Here are some rows, each followed by its group. Groups can overlap.
[-0.2 -0.9  2.5  0.6 -0.9 -0.9 -0.9  0.9  0.2 -0.1  0.2 -0.1 -0.8] AQ
[-0.3 -0.9 -0.2 -0.8 -0.6 -0.7  1.4 -0.9 -0.9  0.7  0.7  1.2  0.5] Wv
[-0.4  0.3 -0.8 -0.6  1.2  0.5 -0.9  0.1  0.9 -0.9 -0.9 -0.8 -0.8] Ai
[ 0.4  0.1  0.   0.1  0.3  0.1 -0.9  0.1  0.2 -0.9 -0.9 -0.8 -0.8] Ai
[-0.7 -0.9 -0.8 -0.7  0.4 -0.6 -0.9  0.5  1.8 -0.9 -0.9 -0.8 -0.8] Ai
[ 0.2  1.2 -0.8 -0.2  1.2  0.7 -0.9  0.   0.7 -0.9 -0.9 -0.8 -0.8] Ai
[-0.7  0.7 -0.8 -0.8  1.2  2.2  2.  -0.9 -0.9  0.2  0.4  1.2  2. ] Wv
[-0.7 -0.9  0.3 -0.8  0.4  1.8  1.1 -0.9 -0.9  1.2  1.1  1.7  1.6] Wv
[ 1.6 -0.1  1.8  2.6 -0.9 -0.9  0.   1.7 -0.8  1.9  2.1  0.2 -0.8] AQ
[-0.3 -0.9 -0.8 -0.8 -0.7  0.   1.2 -0.9 -0.9  1.4  0.8  1.2  1. ] Wv
[-0.7 -0.9  0.8 -0.8 -0.4  0.6  0.9 -0.9 -0.9  1.2  1.4  1.5  0.8] Wv
[-0.5  0.1 -0.8  0.2  0.9 -0.2 -0.9  0.1  1.  -0.9 -0.9 -0.8 -0.7] Ai
[-0.7 -0.9 -0.5 -0.8  0.   0.1  1.5 -0.9 -0.9 -0.2  0.3  1.   1.1] Wv
[ 1.2 -0.2 -0.8  1.6 -0.9 -0.9  0.1  0.7 -0.1  0.1 -0.2 -0.6 -0.8] AQ
[-0.7 -0.9 -0.7  0.3  0.5 -0.9 -0.9  0.6  2.2 -0.9 -0.9 -0.8  0.7] Ai
[ 0.5 -0.5  1.4  1.4 -0.9 -0.9  0.   1.  -0.5  0.5  1.  -0.4 -0.8] AQ
[ 0.4  1.3 -0.8  0.7  0.4  0.  -0.9  0.   0.8 -0.9 -0.9 -0.8 -0.6] Ai
[-0.7 -0.9  2.  -0.6 -0.2 -0.5 -0.9  0.5  1.7 -0.9 -0.9 -0.8 -0.8] AQ
[-0.7  0.5  0.7 -0.8 -0.1  0.9  1.1 -0.9 -0.9  1.1  0.9  1.5  1. ] Wv
[-0.1 -0.9  0.   0.  -0.9 -0.9  0.2 -0.1 -0.2  0.  -0.1 -0.5 -0.3] Wv
[-0.7  0.2  0.  -0.5  0.9  0.3 -0.9  0.4  1.6 -0.9 -0.9 -0.8 -0.3] Ai
[ 1.9  2.  -0.8  1.7 -0.9 -0.9  0.   0.5 -0.9  0.2  0.  -0.8 -0.8] AQ
[-0.7  1.   0.4  0.8  0.2 -0.1 -0.9  0.5  0.5 -0.9 -0.9 -0.8 -0.8] AQ
[-0.4 -0.9 -0.1 -0.4  0.1 -0.6 -0.9  0.6  0.5 -0.9 -0.9 -0.8 -0.8] AQ
[ 0.2  1.6 -0.8 -0.8 -0.5  1.   1.  -0.9 -0.9  1.2  1.4  0.3  0.5] Wv
[-0.7 -0.9 -0.8 -0.4 -0.2 -0.7 -0.9  0.4  0.8 -0.9 -0.9 -0.7 -0.8] AQ
[ 2.4  0.4 -0.8  1.6 -0.9 -0.9  0.   0.7 -0.9  0.2  0.5 -0.7 -0.8] AQ
[ 0.8 -0.3 -0.8  0.3  0.  -0.5 -0.9  0.3  0.4 -0.9 -0.9 -0.8 -0.8] AQ
[ 1.7 -0.6  2.2  1.8 -0.9 -0.9 -0.2  1.6 -0.9  1.6  2.3  0.  -0.8] AQ
[-0.7 -0.9  0.7 -0.8  0.   0.  -0.9  0.6  0.9 -0.9 -0.9 -0.8 -0.8] AQ
[ 1.5  1.1 -0.8 -0.4 -0.9  0.1  1.2 -0.9 -0.9  0.8  1.1  0.5  0. ] Wv
[ 0.9 -0.7 -0.4  0.5 -0.9 -0.9 -0.7  0.7 -0.2 -0.4 -0.2 -0.8 -0.8] AQ
[-0.7 -0.9  0.2 -0.8  1.   2.   1.4 -0.9 -0.9  1.2  0.8  1.9  1.8] Wv
[-0.7  0.3 -0.8  1.1  0.1 -0.9 -0.9  0.7  0.9 -0.9 -0.9 -0.8 -0.5] AQ
[ 0.1 -0.6 -0.4 -0.8  1.1  0.1 -0.9  0.5  1.1 -0.9 -0.9 -0.8 -0.7] Ai
[-0.6  0.3 -0.8  0.9 -0.4 -0.9 -0.8  0.2  1.1 -0.9 -0.9 -0.8 -0.2] AQ
[-0.7 -0.9 -0.5 -0.3 -0.9 -0.9  0.5  0.   0.2  0.1  0.1  0.5  0.5] Wv
[ 1.2  2.3 -0.8  0.6  0.  -0.2 -0.9  0.3  0.  -0.9 -0.9 -0.8 -0.8] Ai
[ 0.2 -0.3 -0.5  0.   0.  -0.9 -0.9  0.6  0.7 -0.9 -0.9 -0.8 -0.7] AQ
[-0.1 -0.9 -0.8 -0.2 -0.5 -0.6  1.6 -0.9 -0.9  0.5  0.4  1.   1. ] Wv
[-0.1  2.5  0.3  0.5  0.4  0.  -0.9  0.4 -0.2 -0.9 -0.9 -0.8 -0.8] Ai
[ 0.4  0.3 -0.8  0.5 -0.2 -0.5 -0.6  0.3  0.5 -0.9 -0.9 -0.8 -0.8] AQ
[-0.7 -0.5 -0.7 -0.5  1.3  0.5 -0.9  0.   1.1 -0.9 -0.9 -0.8 -0.5] Ai
[-0.7 -0.9  1.  -0.8  0.5  1.3  1.2 -0.9 -0.9  1.7  1.1  2.6  3.4] Wv
[-0.7 -0.9  0.3 -0.8  1.   0.3 -0.9  0.5  1.2 -0.9 -0.9 -0.8 -0.7] Ai
[-0.1 -0.9 -0.6  0.2 -0.9 -0.9  0.4 -0.2 -0.2  0.2  0.1 -0.1  0.7] Wv
[ 1.3 -0.9 -0.8  0.2 -0.9 -0.9  0.3 -0.1  0.   0.  -0.3 -0.2 -0.5] Wv
[-0.7  0.6 -0.6 -0.8  1.2  2.8  1.5 -0.9 -0.9  1.1  0.6  1.4  2. ] Wv
[ 0.3  1.  -0.6  0.2  0.  -0.5 -0.9  0.2  0.8 -0.9 -0.9 -0.8 -0.8] AQ
[ 1.7  2.3  1.2  1.6 -0.9 -0.4 -0.9  0.8 -0.2 -0.6 -0.7 -0.8 -0.8] Ai
[ 0.3  1.9 -0.6 -0.8 -0.4  0.9  1.2 -0.9 -0.9  0.7  1.1  0.4 -0.4] Wv
[-0.7 -0.9  1.1 -0.8 -0.1  0.4  1.2 -0.9 -0.9  0.4  0.6  1.1  0.9] Wv
[-0.7 -0.9 -0.5 -0.8  0.7  1.7  1.  -0.9 -0.9  1.3  0.9  2.   2.1] Wv
[ 0.3 -0.9 -0.8  0.8 -0.9 -0.9  0.  -0.1  0.2 -0.2  0.   0.  -0.1] Wv
[ 0.  -0.9  3.5  0.9 -0.9 -0.9 -0.7  1.3  0.1  0.6  1.   0.2 -0.5] AQ
[ 0.2  0.9 -0.1  0.1  0.2  0.  -0.9  0.7  0.5 -0.9 -0.9 -0.8 -0.8] Ai
[ 0.1  0.4 -0.8 -0.6  0.9  0.8 -0.9  0.   0.6 -0.9 -0.9 -0.8 -0.8] Ai
[-0.7  0.2 -0.3 -0.6  0.9  0.3 -0.9  0.2  1.  -0.9 -0.9 -0.8 -0.5] Ai
Group AQ spreads out most along one direction. Which other group's direction of most spread is closest to that one?
Ai
Which group is second nearest to each row below, going by the average distance to the group's rows?
[ 0.9  1.1  1.6  0.8 -0.3  0.3 -0.9  0.5 -0.4 -0.9 -0.9 -0.8 -0.8] ~ AQ
[-0.7 -0.9 -0.4 -0.7 -0.6 -0.7  1.1 -0.9 -0.9  1.2  0.7  1.6  1.5] ~ AQ
[ 0.4 -0.1  1.1  0.5  0.   0.1 -0.9  0.6  0.5 -0.9 -0.9 -0.8 -0.8] ~ AQ
Which group is nearest to each row below, going by the distance to the centre of the group?
[-0.7 -0.9  0.2 -0.3  0.5 -0.8 -0.9  0.9  2.1 -0.9 -0.9 -0.6  0.5] ~ Ai
[-0.7 -0.9  0.2 -0.8  0.4  1.5  1.6 -0.9 -0.9  0.8  0.7  1.9  1.6] ~ Wv
[-0.7 -0.9  0.5 -0.4  1.   0.  -0.9  0.1  1.  -0.9 -0.9 -0.8 -0.8] ~ Ai
[-0.6  0.2 -0.6 -0.8  0.2  1.8  1.5 -0.9 -0.9  1.1  0.6  1.5  1.4] ~ Wv
[-0.7 -0.9  2.2 -0.8 -0.9 -0.4  0.4 -0.9 -0.9  1.7  1.3  2.1  1.2] ~ Wv
[ 0.1  1.   1.6  0.6 -0.7  0.  -0.9  0.7  0.1 -0.9 -0.9 -0.8 -0.8] ~ AQ
[-0.7 -0.9 -0.8 -0.8  0.  -0.4  1.6 -0.9 -0.6  0.5  0.3  0.9  1.7] ~ Wv
[ 0.8  1.3 -0.5 -0.6 -0.6  0.4  1.2 -0.9 -0.9  0.9  1.1  0.3 -0.2] ~ Wv
[-0.7 -0.8 -0.8 -0.8  0.9  2.1  1.8 -0.9 -0.9  1.6  1.   1.6  2.5] ~ Wv
[ 3.6  1.6  1.9  3.5 -0.9 -0.9 -0.7  2.1 -0.9  2.4  2.7  0.3 -0.8] ~ AQ
[ 4.1  2.4  3.5  3.1 -0.9 -0.9 -0.7  2.  -0.9  1.7  2.6 -0.4 -0.8] ~ AQ
Which other group has its centre nearest to the centre of group AQ?
Ai
Which group is second nearest to each row below, going by the distance to the centre of the group?
[ 0.2 -0.3  0.4  0.3 -0.3 -0.5 -0.9  0.8  0.6 -0.9 -0.9 -0.8 -0.8] ~ Ai
Which group is second nearest to each row below, going by the distance to the group's nearest row?
[-0.7 -0.5 -0.1 -0.2  0.8 -0.3 -0.9  0.3  1.5 -0.9 -0.9 -0.8 -0.1] ~ AQ
[-0.2  1.4  0.1 -0.6  0.2 -0.5 -0.9  0.3  0.5 -0.9 -0.9 -0.8 -0.8] ~ AQ
[-0.7 -0.6 -0.8 -0.8  1.1  1.9  1.8 -0.9 -0.9  0.7  0.3  1.8  1.9] ~ Ai
[ 1.2 -0.5  1.1  1.3 -0.9 -0.9 -0.9  1.1 -0.7  0.9  1.2 -0.8 -0.8] ~ Wv
Which group is nearest to each row below, going by the average distance to the group's rows?
[ 1.8 -0.9  1.3  2.6 -0.9 -0.9 -0.4  1.5 -0.9  1.4  1.7 -0.1 -0.8] ~ AQ
[-0.7 -0.3 -0.8 -0.8  0.8 -0.2 -0.9  0.   1.5 -0.9 -0.9 -0.8 -0.6] ~ Ai
[-0.7 -0.9 -0.8  0.8 -0.2 -0.9 -0.9  0.7  1.2 -0.9 -0.9 -0.5 -0.2] ~ Ai
[-0.7 -0.6  1.  -0.8 -0.8  0.4  1.  -0.9 -0.9  1.8  1.3  1.7  1.5] ~ Wv
[-0.7 -0.9 -0.6 -0.2  0.7 -0.2 -0.9  0.4  1.1 -0.9 -0.9 -0.8 -0.5] ~ Ai
[ 0.4  0.4 -0.8  0.   0.  -0.9 -0.9  0.5  0.6 -0.9 -0.9 -0.8 -0.8] ~ Ai
[-0.7 -0.3 -0.8 -0.5  0.9  0.2 -0.9  0.2  1.  -0.9 -0.9 -0.8 -0.8] ~ Ai
[-0.4  0.6  0.  -0.5  0.8  0.3 -0.9  0.4  0.9 -0.9 -0.9 -0.8 -0.8] ~ Ai
